data =
[[116 122 132 113 122 103 132 125]
 [131 133 122 143 132 103 131 132]
 [118 120 155 117 141 103 142 106]
 [123 128 150 140 144 103 144 105]
 [112 121 142 110 122 103 135 119]
 [116 123 148 120 128 103 136 121]]
Rows and columns are counted from 1.
(1, 1) -> 116
(3, 6) -> 103
(4, 3) -> 150
(3, 3) -> 155
(1, 6) -> 103
(2, 2) -> 133
(6, 8) -> 121
(1, 2) -> 122
(2, 4) -> 143
(4, 6) -> 103
(6, 2) -> 123
(1, 4) -> 113
(4, 2) -> 128
(5, 5) -> 122
(2, 1) -> 131
(4, 4) -> 140
(1, 5) -> 122
(4, 7) -> 144
(5, 7) -> 135

a =
[[128 136 123 126 127 130 132 133 130 129 124 133]
 [127 128 132 128 125 131 131 132 125 130 129 128]
 [130 129 123 127 129 128 129 126 127 129 122 133]
 [128 134 126 129 129 128 126 131 132 127 131 128]
 [127 135 129 127 127 133 128 130 121 128 125 132]
 [131 125 126 128 125 126 130 126 123 129 126 129]
 [127 121 130 128 127 127 123 121 124 127 127 127]
 [126 126 128 127 125 126 134 131 134 129 127 127]
 [126 124 129 130 130 123 123 124 134 126 134 122]
 [128 128 132 129 127 130 128 129 124 129 130 127]
 [126 126 132 127 130 129 123 134 128 128 134 123]
 [130 123 136 133 127 127 125 122 121 128 133 124]
 [131 123 129 128 130 128 126 128 126 128 129 126]
 [123 125 129 124 129 128 126 128 128 122 129 127]
 [144 131 126 128 132 127 122 126 129 125 130 127]
 [131 105 131 134 121 126 138 129 129 131 128 128]]
Indices start at 1.
(1, 1) -> 128
(6, 6) -> 126
(12, 3) -> 136
(9, 7) -> 123
(11, 5) -> 130
(15, 1) -> 144
(16, 8) -> 129
(13, 9) -> 126
(12, 9) -> 121
(4, 12) -> 128
(7, 2) -> 121
(13, 10) -> 128
(12, 4) -> 133
(5, 2) -> 135
(9, 4) -> 130
(8, 9) -> 134
(1, 12) -> 133
(13, 8) -> 128
(6, 8) -> 126
(15, 8) -> 126
(3, 3) -> 123
(9, 6) -> 123
(10, 3) -> 132
(3, 6) -> 128
(13, 4) -> 128
(7, 1) -> 127
(1, 10) -> 129
(11, 9) -> 128
(9, 10) -> 126
(11, 3) -> 132
(6, 3) -> 126
(3, 11) -> 122
(4, 5) -> 129
(8, 1) -> 126
(5, 1) -> 127
(6, 5) -> 125
(11, 7) -> 123

A =
[[120 141 126 120 128 131 146 128 145 133]
 [124 139 133 119 130 131 141 128 139 134]
 [104 150 115 120 129 124 132 133 129 124]
 [108 151 120 120 130 125 133 131 129 127]
 [111 155 130 125 135 113 134 135 110 127]
 [114 145 136 124 136 123 133 131 125 135]
 [120 143 125 118 122 138 133 126 143 127]
 [122 140 126 120 127 131 147 128 147 134]
 [102 145 114 121 129 123 135 132 133 126]
 [116 146 127 119 129 130 137 129 136 131]]
Rows and columns are counted from 1.
(1, 1) -> 120
(9, 7) -> 135
(3, 4) -> 120
(2, 2) -> 139
(3, 6) -> 124
(4, 5) -> 130
(10, 2) -> 146
(3, 8) -> 133
(2, 5) -> 130
(10, 9) -> 136
(2, 1) -> 124
(7, 4) -> 118
(8, 8) -> 128
(7, 10) -> 127
(1, 2) -> 141
(7, 1) -> 120
(6, 3) -> 136
(3, 3) -> 115
(6, 9) -> 125
(6, 2) -> 145
(4, 10) -> 127
(9, 6) -> 123
(2, 9) -> 139
(8, 7) -> 147
(9, 2) -> 145
(8, 5) -> 127
(6, 7) -> 133
(6, 8) -> 131
(9, 9) -> 133
(2, 3) -> 133
(5, 10) -> 127
(9, 10) -> 126
(5, 9) -> 110
(7, 8) -> 126

arr =
[[129 105 111 130 137 115 152 152 120 123 134 116 131 104 126]
 [144 131 133 123 110 140 120 119 140 116 138 122 110 132 127]
 [143 112 116 124 127 125 142 142 127 120 138 114 119 112 122]
 [114 119 117 138 143 120 138 139 125 123 132 124 143 118 135]]
Rows and columns are counted from 1.
(1, 1)	129
(1, 4)	130
(3, 9)	127
(4, 5)	143
(1, 2)	105
(2, 5)	110
(3, 1)	143
(4, 3)	117
(3, 3)	116
(3, 12)	114
(2, 3)	133
(3, 6)	125
(1, 10)	123
(2, 2)	131
(3, 5)	127
(3, 15)	122
(2, 15)	127

W =
[[118 127 128 130 121 125 136 122 128 120 101 116]
 [131 131 118 132 109 132 149 130 128 121 119 135]
 [127 117 118 116 125 141 147 136 111 118 129 128]
 [127 127 123 129 129 123 132 148 117 117 133 109]
 [138 138 125 141 111 125 128 135 131 124 127 113]]
Rows and columns are counted from 1.
(1, 1)	118
(2, 12)	135
(4, 8)	148
(4, 12)	109
(1, 12)	116
(1, 10)	120
(4, 3)	123
(4, 10)	117
(5, 1)	138
(3, 11)	129
(4, 5)	129
(3, 8)	136
(4, 4)	129
(1, 2)	127
(1, 4)	130
(2, 10)	121
(1, 8)	122
(5, 8)	135
(5, 9)	131
(2, 2)	131

x =
127,119,121,116,134,119,130,130,134,127,122,146
128,130,131,133,125,130,127,128,125,128,130,124
127,127,118,117,139,131,130,124,138,129,129,117
126,128,115,114,143,133,131,123,141,129,129,111
128,131,128,129,129,132,128,127,129,128,130,118
128,131,130,132,126,131,127,128,126,128,130,122
129,140,133,139,125,142,126,124,125,129,136,98
127,123,117,113,140,125,130,126,139,128,125,129
127,123,117,113,140,127,130,125,139,129,126,126
129,125,135,135,118,119,127,133,119,127,125,152
128,131,128,129,129,132,128,126,129,129,130,118
128,130,131,133,125,130,127,128,125,128,129,126
Rows and columns are counted from 1.
(1, 1) = 127
(10, 2) = 125
(2, 4) = 133
(9, 12) = 126
(11, 4) = 129
(4, 10) = 129
(2, 3) = 131
(2, 5) = 125
(5, 7) = 128
(2, 6) = 130
(11, 7) = 128
(5, 4) = 129
(3, 4) = 117
(4, 11) = 129
(4, 5) = 143
(7, 9) = 125
(1, 9) = 134
(7, 12) = 98
(7, 1) = 129
(3, 12) = 117
(9, 11) = 126
(8, 11) = 125
(12, 11) = 129
(8, 8) = 126
(6, 12) = 122
(5, 2) = 131
(3, 7) = 130
(3, 2) = 127
(3, 5) = 139
(10, 9) = 119
(10, 11) = 125
(12, 1) = 128
(12, 8) = 128
(8, 7) = 130

grid =
[[131 128 137 144 121 126 131 147 135 123 133 130]
 [153 127 133 140 122 129 134 150 125 119 131 123]]
Rows and columns are counted from 1.
(1, 1) = 131
(1, 6) = 126
(1, 7) = 131
(2, 8) = 150
(2, 10) = 119
(2, 7) = 134
(1, 12) = 130
(1, 11) = 133
(2, 9) = 125
(2, 6) = 129

m =
[[134 141 137 130 133 141 112 127]
 [156 119 142 148 133 141 142 112]
 [122 146 138 116 145 120 112 123]]
Indices start at 1.
(1, 1)	134
(3, 5)	145
(1, 8)	127
(2, 3)	142
(2, 7)	142
(1, 2)	141
(1, 6)	141
(3, 6)	120
